128 stands for zero in the data rows.
Some points, each followed by its number:
[ 78 178 175 113 105 103 255 107 153 118 135 181  89 129  90 102 124 104
  99 137  91 155 130 114 102 237 157 128 105 108 109 178] 0
[117 113 126 119 140 121  82  96 120 140 135 104 103 119 129  98 125 101
 144 117 111 121 113 150 123  98 137 107 116 143 163 106] 1
[ 99 118 142 135  95  90  84 120 114 118 164 108  92 118 119 155 101 110
  80 161 119 123 116 129 255 153 108 107 129 169 150  96] 2
[157 118 108 125 114 144  88 104 112 117  99 120 127 113 140  94 178 149
 143 136 132 116 146 130 122  97  82 103 127 114 124 107] 3
[102 110 113 133 126  94  99  90 195 118 148 131 120 100 180 122 125  95
 255 104 103 108 155 115 128 110 255 206 111 107 114 115] 4
[ 87 103 124 120 136 104 125 104 113 172 112 123 123 109 119 102 119 127
 159 102 102 156 177 116 120 121 255 126 141  89 154 149] 5
[ 86 164 169 127  96 157 196  98 122 145 109 122  91 112 105  96 111 247
 122 213 109 149 164 113 120 255  89  98 123 147 121 204] 6
[213 121 116 113 107  79  93  92 133 139 124 104 118  98 108  86 132 108
 238 255 101 113 124 122 207 109  95 121 114 138 120 103] 7
[104 118 125 125 150  93 153 129 123 153 121 114 255 110 135  97 114 111
 191  99 119 168 134 128 107 104 255 146 143  84 100  77] 8
[112 122 123 133 147  87  98 171 128 125  98 113 150 121  94 107 124 132
  91 104 116 138 104 112 120 112 105  88 207 110  87 113] 9
[108 132 137 136 133 104 218  94 127 143 117 107 182 105 108 107 107 146
 255 255 107 142 119 123 133 110 110 127 110 142 132  86] 10
[ 98 133 111 139 186  94  81 255 118 124 105 111  76 114 123 122 116  96
 153 105 127 108 111 192 147 116  87 118 112 107 119 105] 11
[188 122 110 113 110 119  93 118 128 117 120 114 233 107 140  95 122 104
 207 255 112 124 118 115 161 119  98  99 111 126 109 158] 12
[109 122 142 148 128  96 104 103 125 115 151 111  81 106 103 117 124 115
 121 194 133 112 111 128 157 135  78 102 119 255 179 136] 13
[255 118 129 111 102 109  71  95 134 142 138 105 118 116 116  98 152 122
 114 108 142 104 135 113  94 100 147 121 112 113 126 113] 14
[106 172 143 118 106 113 148 114 195 131 114 181  98 103 145 102 155 100
 124  92  94 143 132 109  86 134 186 106 114 120 114 255] 15
[ 99 119 100 182 247  92  78 104 158 115 124 124 114 106 104 177 100 125
 124  94 109 116 177 113 119 123 255 156 113 249 102  97] 16
[ 88 147 154 128 158  91  96 177 129 132 156 178  98 174 102 203 114  93
 105  90 113 104 124 164 110  96  91 108 115 102 186 123] 17
[175 116 115 120 118 255  83 118 126 118 123 172 102 104 255 113 136 175
  95  95 147 108 116 113 103 111  82 110 135 110 114 131] 18
[170 122 120 132 150 119 113 123 119 139 115 119  97 109  98 104 130 139
 146 105 104 117 134 139 101  95 255 121 111 130 137  88] 19
[123 115 150 111 139 158 140 148 155 126 107 130 188 110 140 138 180 114
  92  99 146 140 114 121 107 109  82 141 130 100 123 101] 20
[102 131 138 127 115 140 207  97 127 144 114 120 127  98 103  96 128 158
 180  99 104 155 180 115 104 127 149 106 168 103 107 157] 21
[204 111 120 126 105 196  97 122 127 118 141 135  81 108 203  93 166 140
  92 128 137 118 120 112 112 101 104 122 120 116  96 223] 22
[110 122 140 114 158  95  82  90 122 140 103 110 112  97 103 122 122 123
 142 118 122 131 117 147 153 113 105 111 108 104 147 131] 23
[107 119 124 129 121 118  88 112 149 130 118 117 116  89 131  78 161 118
  85  85 120 107 171 115 102 114 162 110 107 180 109 172] 24
[255 134 143 111 116 188 100 100 115 116 133 110  98 107 108 103 115 132
  88 153 199 136 106 117 195 116  84 126 105 151 125 176] 25
[158 115 105 109 110  90  99 248 112 114 116 112  98 138 113 116 117 107
 159  99 147 104 122 192  89 103  82 152 113 116 176  90] 26
[255 112 109 112 118 126  85 118 113 146 125 117 197 102 149 108 119 111
  78  93 124 128 124 151  98 132 240 135 126  96 122  76] 27
[113 127 129 113 117  98 255 106 131 137 105 124 120 115 115 134 133 115
 168 119 104 134 155 108 128 148 173 105 150  97 126 157] 28
[244 133 108 143 109 103  83  92 120 119 136 113 102 104  89 100 109 129
 109 187 176 124 134 125 114 142  84 138 109 138 155  87] 29
[182 116 118 112 122  92  83 142 119 117 108 109 119 119 133 109 139 113
 160  99 151 109 127 130  88 106 111 160 107 106 113 100] 30
[195 127 105 110 131 149 125 135 116 114 145 124 117 107 115  89 116 124
 119 137 155 115 106 122 130 104  95 121 102 133 106  95] 31
[ 83 128 122 171 126 123 100  93 110 114 119 113 108 117 102 106 124  98
  91 208 171 114 117 175 134 119 115 108 110 199 203  96] 32
[144 128 112 125 110 136  74  90 112 128 112 105  98 101 115  85 149 130
 152 116 132 108 120 133 100 109  80 116 121 105 132  79] 33
[ 79 165 150 137 132  79 106 179 122 115 141 157  88 188 106 201 123 111
 142  98 114 109 111 138 106 120  99 144 102 121 153 117] 34
[248 132 117 126 101 100 244 110 110 119 137 108 123 108 123  99 103 117
 129 255 116 115 124 111 194 112  99 103 125 118 112 129] 35
[110 139 122 113 106  96 136 101 106 182 147 108 137 121 119 112 113 107
 149 189 104 220 129 108  97  94 114 170 133  97 121 119] 36
[ 89 117 172 113 138 158  89 136 117 118 144 114 126 145  97 180 108 124
  98 116 121 109 114 139 174 132  87 120 113 128 116 110] 37
[ 98 157 103 120 116 111 127 113 114 173 111 106 130 118 114 133 104 120
 101 118  94 191 138 108 118 112 130 108 129 109 108  95] 38
[ 91 136 145 110 110 169 171 114 136 126 131 130 107 103 127  96 173 116
 217 105  95 157 124 109 114 135 162 127 137 130 130 202] 39
[102 178 154 139 114 180 255 104 122 118 126 117 136 166  95  93 104 127
 108 153 118 100 107 109 255 255  95 108 124 115 139 191] 40
[149 137 118 143 161 115 113 225 120 122 117 117 113 162  98 143 127 114
 107  99 255 111 114 154  94 109 195 251 123 107 114 117] 41
[106 132 174 131 110 160 185  92 140 131 119 111  93 116 116 113 130 109
 255  91 100 147 134 111 103 125 135 154 131 110 145 106] 42
[117 146 131 127 104  80 149  97 188 131 127 160 121 117 192 128 222  87
 115 159 103 121 138 111  88 123 222 128 110 130 119 255] 43
[201 113 131 114 110  92  93 124 101 137 119 126 119 116 153  95 136 103
 108  80 138 125 114 135 126 120 173  99 123 105 162 100] 44
[157 111 135 140 142 110  93 224 114 133 107 110 206 134  88 146 114 161
  98  93 191 121 120 125  99 129 107 148 216 111 105 101] 45
[143 112 120 117 108 255 101  90 128 113 106 106  90 115 119 107 173 135
  84 101 132 108 156 117 140 103  82 137 128  97 102 123] 46
[105 113 131 114 119 108 117 169 144 128 154 151 177 170 124 204 125 234
 129  86  98 144 117 129  90 191 106 126 247  96 120 162] 47
[103 168 132 131 117 121 255  98 114 150 123 129 134 116  89  93 148 245
 206 136  97 153 167 124 104 190 111 119 117 126 111 116] 48
[ 97 170 124 130 107 122 255  99 125 136 120 144  87 101  93 103 110 187
 104 255 100 124 125 100 110 208 162 235 128 134 145 194] 49
[ 91 137 128 124 162 138 110 203 114 132 131 161  91 154  95 153 105 103
  88  89 113 140 115 155 103 117  93 130 117 105 158  93] 50
[ 96 200 158 118  99 114 243 130 127 119 134 218 150 223 149  95 113 162
 143 145 121 125 110 112 135 255 106 122 123 111 130 226] 51
[ 85 124 148 115  94 206 134 101 124 126 121 161  79 128 182 143 132 157
  76  91  99 117 128 116 111 157  85 165 139 114 122 135] 52
[ 88 148 114 126 127 146  77 179 116 117 178 141 123 223  95 127 130 100
 123  93 115 111 111 170 139 119  85  99 108  93 133 119] 53
[122 135 144 114 113  97 104 121 135 128 213 157  93 251 184 133 147 115
 109  91 125 116 115 135 168  99  99 109 112 119 126 156] 54
[135 123 129 137 157  77  94 171 125 129 119 129 128 116  94  94 139 104
 100 100 135 120 114 148 109 112 142 119 113 109 108  93] 55
[102 106 125 134 139 161 112 200 125 124 129 127  93 126 187 199 125 101
  92  93 150 113 126 117 134  99  92 112 113 150 109 109] 56
[ 92 121 128 144 102  74  90 159 109 128 105 127 179 100 115 158 112 255
  99  91 174 150 130 119 108 255 101 114 247 109 108  98] 57
[ 83 116 144 158 177  98  84  89 124 122 130 119 132 117 107 172 107 110
 126  94 126 119 160 148 101 109 123 132 118 178 149 116] 58
[100 131 115 148 103  96 106 102 120 145 108 110 125 107 103 161 109 255
 123  87 123 135 195 106 114 144  89 143 242 104 115 131] 59
[ 99 116 108 126 120  89  95 103 166 123 137 212 109 149 138 100 145  98
 133  79 111 113 119 128 101  98 139 168 108 132 132 175] 60
[ 95 125 128 151 116 100  81  92 126 120 175 115 127 114  98  89 139  94
 160  98 119 106 125 115 176 112 111  90 115 160 196 110] 61
[104 111 120 133 216  96  93 154 114 133 113 107 120 155 128 125 101  90
 121  86 186 134 106 155 107 112 164 135 108 100 118 104] 62
[247 120 102 122 107 125 113  98 117 119 136 101 100 140 104  98 104 132
  87 165 167 114 108 110 138 128 116 107 123 129 148  82] 63
[ 88 122 148 149 117 110  83  97 147 118 163 127 121 115 101  97 134 103
 104 110 108 105 195 127  88  89 158 131 116 212 131 146] 64
[ 91 125 113 129 119 116 131 172 129 129 108 106  94 132  94 146 111 107
  91 119 184 115 121 122 134  95  89 120 109 122 171 103] 65
[234 115 127 112 132 198 116 114 117 124 190 129 147  96 255 113 134 159
 116 152 166 100 121 112 122  99 105 115 104 142 112 135] 66
Which three points above are nearest to each new point, looking only along the 6 directions in which the numbered points spread most? Their numbers follow each, nearest first.
[ 95 117 118 125 147  92 121 116 122 149 126 116 255 106 115 102 116 125
 166  98 111 160 154 114  96 156 142 129 141 105  94  95] ~ 38 36 8
[100 121 171 120 110 255 138 105 128 111 130 196 125 123 151 164 116 155
 132  93 103 134 132 120 160 188 109 105 143  99 103 122] ~ 52 46 20
[101 125 106 152 133  87  84 155 129 133 112 105 204 100  94 116 105 135
  99  89 238 153 128 144  93 101 114 141 164 135  93  96] ~ 9 45 55
[ 95 117 115 133 114 119  98 106 145 126 118 174  92 171 139 202 122 122
  90  94 175 134 127 127 102 111 122 213 130 103 112 157] ~ 56 20 60
[ 97 142 106 126 193  92  74 197 127 124 118 118 109 151  87 106 114  99
 104  85 104 131 128 164 119 105 145 143 108 112 146 115] ~ 62 11 55
[213 124 118 117 111 140  90 130 106 126 154 117 141 151 156  94 126 113
  92  87 120 109 120 186 156 108 101 103 120 130 137  97] ~ 31 3 33
[ 96 161 129 115 110 123 201 120 110 152 100 104 104 102  93  93 125 107
 157 165 114 195 129 129 124 129 114 112 124 111 114  85] ~ 36 42 28
[255 124 110 117 107 153  86  90 127 124 152 111  99 128 216 119 188 132
  89 119 142 105 117 115  93 111  88 123 115 113 117  95] ~ 66 14 22
[ 83 122 104 140 146 110 151 102 116 145 110 118 178  97 118 118 114 109
 121 101 102 190 136 146  91 111 255 148 131 119 109  76] ~ 5 8 19
[ 96 129 132 132 147 120  82 111 117 139 129 110 123 107 114  86 139 109
  98  97 120 117 116 115 152 118  87 100 115 129 137  71] ~ 23 1 33
[109 119 129 130 138  93  81  97 124 132  98 120  99 103 120  94 173 112
 102 107 115 132 127 125 106  92 109 113 117 116 111 124] ~ 1 23 33
[126 121 120 132 112 118  79 138 129 123 119 125  96 110 108 103 136 153
  95  96 135 121 180 125 101 129 193 158 127 227 150 255] ~ 24 64 60
[139 119 118 129 139 112  96 201 147 124 142 109 171 198  98  88 111 125
 132 158 138 119 110 173 186 101  94 125 106 107 148  70] ~ 26 11 65
[ 89 134 123 115 120  92  80 103 139 118 153 175  91 162 163 126 112 116
 105 112 106 120 107 137 112 101  93 125 107 144 143 158] ~ 54 56 60
[105 145 127 124 113 103 190 100 119 179  98 106 118 105 103 105 115 116
 204 255  97 131 144 113 139 104 166 101 115 113 124  89] ~ 10 36 42
[123 121 115 116 122 169 114 109 138 139 108 115 102 109 106  94 150 122
 129 220 103 128 128 114 124 123 126 184 122 114 121  89] ~ 36 3 23
[101 137 136 131 184 108 111 168 141 121 156 177 100 198 106 212 120 104
  87  94  99 117 111 177 138  87 100 153 110 138 197  96] ~ 17 34 50
[ 90 138 131 126 124  96 174 158 116 134 132 117 120 122 102 214 113 220
 105 115 136 133 113 120  91 255  92 151 247 111 120 171] ~ 47 57 59
[175 134 116 121 116 164 101 121 115 124 136 111 140 169 156 115 103 136
  96 170 182 120 123 134 221 102 135 125 104 116 121 129] ~ 31 63 3
[137 138 131 124 118 255 150  93 116 112 118 155 114 111 177 131 124 164
  86  94 107 110 135 118 146 129  95 140 140 110  90 177] ~ 52 46 22
[114 136 112 122 118 106 116 218 117 118 107 144 177 169 105 255 118 243
  92  91 127 158 113 114 100 178  95 159 247 119 112 255] ~ 47 57 59
[ 94 170 146 131 118 108 255  93 110 141 123 106 104 112 102 118 119 190
 139 242 120 112 125 115 164 255 115 130 124 175 107 138] ~ 49 6 40
[129 119 158 117 106 191 122 147 121 116 117 146 150 110 223 129 138 128
 171  84 111 134 137 104 147 105  82 157 148 118 126 122] ~ 20 46 3
[ 84 125 138 130 118 249 144 131 118 117 124 184 119 119 163 107 198 143
 108  92 117 145 149 121 105 103  93 116 163 120 104 148] ~ 52 46 20
[ 96 141 158 120 111 182 162 149 143 118  98 191 177 132  98 118 116 163
 102 103 119 135 143 116  93 200  81 116 173 115 129 255] ~ 52 47 51
[ 91 118 142 127 199 156 108 157 143 116 160 170  93 138  97 169 142  99
 108  96 110 116 120 170  87  90 148 133 123 109 140 137] ~ 60 17 50
[ 75 104 158 118 110 153 100 144 116 116 128 102  97 116  87 110 111 117
  77 177 182 118 114 145 105 125  91 103 105 185 129  80] ~ 2 37 32
[116 149 103 119 123  86 141 116 111 139 108 117 120 105 114 108 205 161
 203 210 101 147 141 113  86 126 137 103 123 122 107 105] ~ 36 42 38
